Each path below is one point turned by a fixed rotation once a step. After each direction that follows a path, write how fast that rotation turns it, in degrees a step (0 if it stays still).
Each turn is a multiple of 5 degrees from 10 to 175, or 0.
path 1
[-53 -33  31  66  62 -22 -25 -34  25  13  -1  39  68 -20 -37  32   1 -17
   6  29 -56  10  73   4   0  48 -13  49 -25   1  34 -13 -52 -50  26]
[-43 -18  -2  88  38 -23 -50 -36  30  26 -11  37  78 -24 -25  54  -7  -1
 -22  49 -55  -6  65  -5 -27   8  -2  21 -52  10  27 -31 -42 -37  30]
[-40 -11   1 101  70 -15 -59 -20  22  50 -16  18  54 -32 -44  31 -16  19
 -24  52 -29 -12  69  29 -17 -16  -2  15 -48  18  -5 -32 -30   3  41]
[-51 -23  34  84 107  -6 -44 -15  14  45  -9  13  42 -32 -57   9 -10   5
  12  34 -21  -2  73  38  16  22 -21  36 -18  14  -2 -10 -41  -3  36]
[-50 -35  40  69  71 -18 -28 -32  23  27  -5  27  69 -28 -47  28   0 -16
  17  28 -46   5  69  -1   8  47 -20  49 -14   6  29  -7 -57 -48  29]
[-34 -26   5  80  29 -26 -31 -33  33  33  -7  37  82 -25 -35  50  -2 -10
 -24  40 -61   1  71  -5 -24   9  -4  32 -44   9  25 -25 -47 -48  31]
[-41 -12  -6  99  62 -18 -49 -21  30  42 -10  30  56 -29 -38  32  -8  10
 -34  49 -37  -9  72  34 -23 -14   0  17 -56  13   0 -36 -32   1  39]
[-55 -14  24  90 108  -8 -57 -21  16  32 -14  12  38 -30 -49  16 -15   9
   7  41 -22  -6  67  42  12  22 -16  28 -29  12   0 -17 -36   8  35]
[-52 -30  43  72  81  -7 -41 -30  19  34 -10  15  69 -28 -46  25 -10  -6
  26  33 -40  -4  66  -1  14  44 -25  44  -8  12  25   1 -53 -41  30]
[-35 -29  15  78  32 -24 -25 -30  33  47  -6  35  84 -29 -39  39   3  -9
 -19  36 -57   2  74 -15 -16  10 -10  40 -32  10  23 -18 -51 -56  30]
[-40 -17  -4  97  55 -29 -36 -22  33  33  -3  41  59 -24 -41  32   1   3
 -45  41 -44   0  79  31 -26  -8   4  28 -57   6   0 -40 -36 -11  37]
[-60 -12  17  92 101 -12 -60 -27  15  17 -11  26  37 -26 -43  24 -14   8
  -2  42 -27  -6  67  48   2  21  -8  22 -45   9   4 -26 -31  13  35]
[-55 -23  38  77  88  -1 -56 -35  13  34 -15   9  62 -32 -44  29 -19   0
  29  43 -37  -6  56   2  11  41 -26  32 -12  20  25  -3 -48 -28  31]
[-32 -35  24  75  39 -13 -29 -28  29  60  -7  23  84 -31 -49  31  -3  -5
  -6  40 -52  -1  75 -15 -11   8 -20  43 -17  15  20  -8 -55 -56  33]
[-35 -25  -1  89  53 -27 -22 -17  34  42   1  45  61 -24 -47  30   6  -5
 -45  35 -48   6  88  27 -22 -11  -1  40 -51   5   2 -34 -42 -20  37]
[-61 -13   9  90  95 -22 -48 -26  18   7 -10  38  40 -19 -38  26  -9   4
 -13  38 -33  -4  72  48  -3  25   0  24 -56   4  10 -33 -33   7  34]
[-57 -20  30  83  90  -6 -66 -39  12  25 -19  12  61 -28 -34  33 -21   7
  30  49 -33 -15  54   8   7  38 -20  22 -24  16  27 -10 -41 -22  30]
[-33 -31  31  79  47  -5 -42 -27  26  67 -11  12  84 -37 -49  32 -12   3
   5  45 -44  -8  64 -16  -9   4 -21  36 -11  20  15  -4 -52 -49  31]
[-33 -29  13  84  53 -28 -12 -10  34  57   1  35  63 -29 -56  21   7  -8
 -40  30 -48  10  87  22 -15  -6  -7  48 -36   4  -7 -26 -47 -28  35]
[-58 -17   8  86  86 -28 -32 -27  23   4  -3  49  41 -17 -34  27   3  -6
 -21  31 -40   7  76  46  -6  29   1  32 -57  -2  11 -34 -34   0  35]
[-59 -16  19  87  84 -11 -71 -44  15  11 -22  20  60 -22 -26  42 -24   4
  21  51 -39 -12  53  13   3  38 -14  14 -40  14  34 -19 -34 -14  30]
[-33 -24  27  86  55   1 -57 -28  21  67 -19   1  79 -37 -46  37 -18  13
   9  54 -37 -14  58 -10  -6   2 -22  25 -13  23  18  -8 -47 -38  33]
[-33 -31  20  82  59 -19 -15  -9  29  71   1  26  63 -37 -64  18   5  -2
 -30  34 -40   6  86  19 -10  -9 -11  48 -25   9  -7 -17 -52 -29  38]
[-55 -25  13  80  81 -33 -23 -21  26  10  -1  49  48 -16 -44  22   9 -12
 -21  24 -48  10  85  42  -3  32  -2  45 -49  -2  10 -29 -42 -13  32]
[-59 -15  15  88  75 -20 -63 -46  19  -3 -18  33  58 -19 -24  44 -15  -2
   9  47 -45 -10  58  14  -7  42  -6  17 -47   8  36 -26 -37 -23  29]
[-37 -17  15  91  53  -4 -69 -36  21  53 -23   4  77 -36 -37  41 -24  17
   6  59 -38 -20  53  -8 -15  -1 -19  12 -26  25  19 -15 -43 -30  33]
[-32 -24  22  88  65 -12 -29  -7  24  79  -5  12  64 -39 -65  17  -4   5
 -19  39 -33  -2  82  20  -4 -16 -17  42 -18  16  -9 -14 -47 -21  38]
[-53 -30  23  76  83 -28 -14 -18  26  23   3  43  48 -26 -54  15  11 -15
 -14  20 -44  14  88  38   4  31  -9  54 -33  -3   6 -20 -50 -17  33]
[-58 -24  13  81  69 -26 -45 -46  22  -6 -12  41  65 -17 -24  43  -8 -11
   1  39 -54  -2  63  10  -6  46  -4  24 -49   4  36 -26 -37 -30  26]
[-41 -13   4  95  51  -7 -71 -40  21  39 -23  15  75 -29 -27  48 -25  15
  -4  62 -40 -20  52  -3 -19  -2  -9   7 -43  22  21 -25 -37 -24  34]
[-33 -22  22  92  73  -6 -44 -11  23  75 -11   8  57 -39 -60  18 -11  16
 -14  46 -27  -7  71  22  -4 -16 -17  33 -22  21 -10 -14 -41 -12  38]
[-51 -32  33  74  89 -20 -15 -14  23  37   3  31  49 -26 -62   9   6 -12
  -4  20 -37  12  86  35  11  28 -15  54 -21   0   1 -15 -52 -20  35]
[-58 -27  19  73  64 -28 -31 -40  25   0  -6  45  65 -17 -29  41  -1 -18
   1  31 -60   4  69   7  -4  48  -5  37 -41   0  36 -21 -47 -40  30]
[-42 -15   0  92  43 -12 -62 -42  27  29 -20  28  77 -23 -23  51 -18   8
 -13  55 -49 -15  57  -3 -27   3  -1   9 -50  15  23 -26 -35 -24  33]
[-37 -14  12  98  73  -7 -54 -15  20  63 -16   9  54 -37 -49  24 -15  20
 -18  54 -24 -13  68  26 -10 -19 -12  19 -33  21  -9 -21 -35  -1  40]
[-51 -29  36  76 100 -13 -28 -12  20  48  -2  21  46 -33 -61   7  -2  -3
   6  27 -32   6  80  36  13  25 -23  47 -16   6  -2  -9 -50 -13  33]
[ -1   2  -2   4  19  -3  10  14   0   4   6   4 -19  -1 -12 -15   7   2
 -14  -7  10   6  11  29   4 -10   4   6  -5  -5 -19  -5   3  23   4]
90
[ -6  11 -18  10   0  -3 -18  -8  -1 -21  -6   7  -5   6  15  12  -7   7
  -7  10   1  -7  -8   8  -9  -2  11 -18 -23   0   5 -14  12  16   1]
80
[  5  -7 -10  -9  -1  10  -3 -13   4 -15   4  -1   9 -13 -18   5 -15  11
   9 -14 -11   9  -7  -1  -3  -1  13  26   4  17 -10 -12   9   8  15]
0
